In the rows, zero is written as 128.
Rotation paths and how fast each direction turns (degrees a step):
Each turn is a multiple of 5 degrees from 10 to 175, or 0.
Each row of a path follows its step; steps can be skipped.

step 0: [115 112 139 112 117 125 123 130 135 127 126 113 128 115 125 134 124 119
 123 135 121 128 129 126 132 130 114 132 136 127 136 119 123 136 119 134
 138 122 130 127 117 128 135 119]
step 1: [131 113 128 113 120 134 121 137 141 126 126 134 134 133 121 137 136 114
 127 137 145 120 126 128 126 130 123 121 135 121 125 132 121 123 116 122
 144 124 131 119 127 129 121 115]
step 2: [128 126 137 119 136 125 125 130 146 129 124 130 139 130 125 122 131 129
 119 134 149 128 108 129 130 117 127 124 129 123 138 119 119 132 124 115
 125 135 142 120 120 139 128 124]
step 3: [128 123 118 126 133 127 123 128 128 133 118 142 115 140 125 124 125 122
 111 137 125 136 123 128 133 125 128 119 134 128 149 111 125 123 121 116
 127 118 132 124 118 135 119 128]
step 4: [138 122 130 130 122 129 132 134 137 133 113 139 124 134 139 138 132 121
 120 133 120 141 120 134 149 136 119 128 127 120 138 125 112 138 127 134
 117 126 131 126 120 118 129 126]
step 5: [128 116 149 132 125 123 127 129 133 129 133 137 123 133 124 142 129 119
 124 129 126 129 126 126 140 138 128 118 121 128 135 113 120 119 121 147
 127 130 125 106 132 131 133 125]
step 6: [135 127 131 122 134 118 148 124 139 117 135 135 130 145 127 128 134 115
 133 125 141 118 125 123 135 129 117 131 125 134 134 129 122 118 126 139
 118 120 130 115 127 128 120 119]
step 7: [129 124 129 118 133 113 130 128 133 120 130 114 123 125 119 122 130 112
 132 127 125 125 121 121 128 120 122 141 118 130 145 109 117 122 116 131
 114 128 130 135 121 132 130 125]
step 8: [132 110 119 115 127 127 132 133 126 120 118 117 124 137 116 146 143 114
 133 137 123 130 132 126 130 127 132 129 121 128 136 120 123 119 121 117
 130 116 132 133 130 117 123 134]
step 9: [132 117 134 122 129 126 133 126 147 121 117 122 135 125 120 134 141 126
 127 142 131 123 126 129 128 128 130 125 120 123 139 126 118 147 127 127
 131 130 139 121 142 121 141 141]
[129 125 128 132 125 129 128 127 127 125 124 125 126 124 131 127 129 131
 125 130 125 127 126 126 133 129 131 128 124 131 127 129 127 131 127 129
 133 123 128 126 130 125 128 125] => 80
[126 128 127 133 129 125 130 126 133 127 127 127 126 129 132 125 127 131
 128 128 131 130 132 125 123 129 125 130 127 130 132 126 130 128 128 124
 126 125 124 130 124 130 128 126] => 95
[131 129 125 128 132 127 128 129 127 131 127 123 127 128 125 130 128 132
 130 132 125 131 125 126 132 131 129 128 135 129 131 125 128 129 130 127
 128 127 124 131 129 125 129 128] => 80

step 0: [124 118 124 118 126 118 124 133 125 136 144 119 129 120 143 135 134 123
 125 119 139 119 132 110 136 115 139 127 128 125 132 128 129 131 121 140
 123 130 131 119 132 136 147 122]
step 1: [133 113 124 124 135 138 128 136 121 134 134 123 121 117 125 139 119 132
 127 125 143 120 123 136 129 135 119 123 111 120 132 123 138 135 116 126
 117 133 138 114 140 137 138 123]
step 2: [107 130 129 118 129 124 111 135 132 141 136 141 134 129 136 131 120 121
 130 122 132 112 109 130 130 131 128 124 124 133 135 116 137 129 128 131
 119 134 128 130 139 141 135 128]
step 3: [120 124 133 117 125 116 125 140 119 135 121 131 126 110 123 136 114 121
 123 135 124 120 125 117 127 137 125 123 118 130 133 135 115 130 119 138
 131 128 137 124 126 146 141 122]
step 4: [123 125 126 120 137 124 121 119 127 131 144 125 131 127 118 138 121 116
 133 141 137 131 134 140 137 141 131 121 126 134 122 117 122 140 123 136
 116 129 124 125 130 144 143 116]
step 5: [121 114 133 121 125 115 115 119 130 128 129 121 131 124 119 123 123 127
 139 119 135 125 116 121 140 130 116 111 135 127 124 137 127 123 127 126
 119 123 138 126 143 144 135 119]
step 6: [118 137 121 126 126 134 124 136 133 138 138 119 137 112 125 136 124 126
 121 130 131 125 119 125 130 124 127 113 118 135 107 137 118 127 128 139
 121 130 133 115 141 126 137 115]
step 7: [117 122 129 127 138 123 127 127 139 140 139 122 124 135 129 118 120 132
 114 126 139 120 127 122 132 128 115 125 126 133 133 135 118 143 112 125
 119 136 122 115 131 136 137 114]
step 8: [122 124 131 118 129 128 108 130 122 117 125 119 125 132 140 130 115 120
 138 137 135 124 123 116 116 125 123 121 111 128 120 123 126 130 118 121
 123 135 124 121 144 133 137 114]
step 9: [121 116 116 114 138 121 129 140 121 137 128 123 130 119 125 125 126 124
 124 126 131 127 120 117 125 112 130 125 122 145 124 123 132 125 119 135
 106 130 121 136 129 139 140 121]
[128 125 128 125 131 126 128 129 128 127 128 130 126 126 127 129 127 126
 129 131 127 125 126 129 128 132 130 131 124 130 133 125 126 124 135 128
 124 128 130 127 124 131 125 132] => 45
[126 131 130 125 128 127 128 127 127 125 127 127 126 132 131 130 129 128
 125 132 127 129 129 124 126 133 127 131 125 132 130 130 126 130 127 126
 132 127 125 133 126 130 133 126] => 80
[128 129 127 127 125 127 131 129 129 134 124 125 128 127 126 132 130 126
 125 126 127 128 131 125 129 124 132 123 125 133 129 129 127 129 129 130
 131 128 126 125 126 129 129 133] => 115

step 0: [128 142 120 138 131 134 126 134 124 131 123 131 136 133 113 142 115 136
 116 127 130 126 128 133 120 133 137 132 126 139 140 125 109 139 117 133
 139 136 118 123 131 140 120 116]
step 1: [128 133 119 121 117 136 140 111 143 131 136 128 127 118 120 128 130 139
 137 118 131 131 114 133 144 139 146 132 124 132 128 126 138 124 126 128
 123 136 127 131 124 145 139 125]
step 2: [128 152 124 124 117 130 132 139 127 121 119 126 128 138 141 118 115 140
 130 129 119 127 115 133 119 127 126 119 113 122 134 135 135 132 127 133
 130 146 117 120 126 126 122 118]
step 3: [134 125 125 130 113 120 127 127 143 129 116 115 119 118 110 129 148 144
 124 120 126 128 128 128 122 125 130 129 131 122 146 129 142 135 123 127
 131 139 129 132 132 129 132 142]
step 4: [142 126 125 114 121 135 140 130 122 138 123 128 135 129 121 127 125 134
 123 137 116 128 129 127 133 127 117 118 121 125 144 125 106 138 128 143
 131 133 128 113 139 135 135 115]
step 5: [135 135 136 141 128 133 139 131 135 135 129 140 137 134 111 130 148 127
 136 111 122 132 113 133 125 128 135 143 127 133 127 126 136 140 113 135
 128 129 125 126 126 138 129 122]
step 6: [144 137 128 114 107 131 124 131 127 128 129 110 137 138 134 135 108 129
 138 122 119 140 119 119 132 130 133 126 130 131 138 135 127 124 120 132
 122 130 134 128 118 143 126 122]
step 7: [129 132 127 131 118 131 142 127 125 132 123 111 122 129 130 115 147 133
 129 114 136 129 121 129 120 146 120 129 119 113 128 137 142 137 129 130
 146 129 130 124 120 132 121 125]
step 8: [141 122 117 113 109 125 119 137 129 131 125 132 133 144 120 138 134 126
 120 125 128 126 126 127 126 137 121 121 133 114 143 136 122 127 125 142
 120 135 115 133 141 125 123 134]
step 9: [128 115 123 138 125 133 134 137 125 129 140 127 136 122 111 128 139 129
 123 130 133 124 133 118 137 129 129 131 123 124 138 134 135 130 108 133
 143 126 125 111 122 142 132 109]
[131 131 127 126 128 126 132 131 130 126 128 130 125 129 130 130 125 128
 131 127 128 134 127 129 129 128 130 129 131 129 120 129 130 127 125 124
 129 130 127 124 124 128 130 127] => 80
[125 130 129 129 129 129 130 126 127 130 135 129 129 130 129 129 129 126
 131 129 126 126 125 126 130 125 132 126 124 132 127 127 131 125 122 129
 123 127 126 128 128 130 128 124] => 85
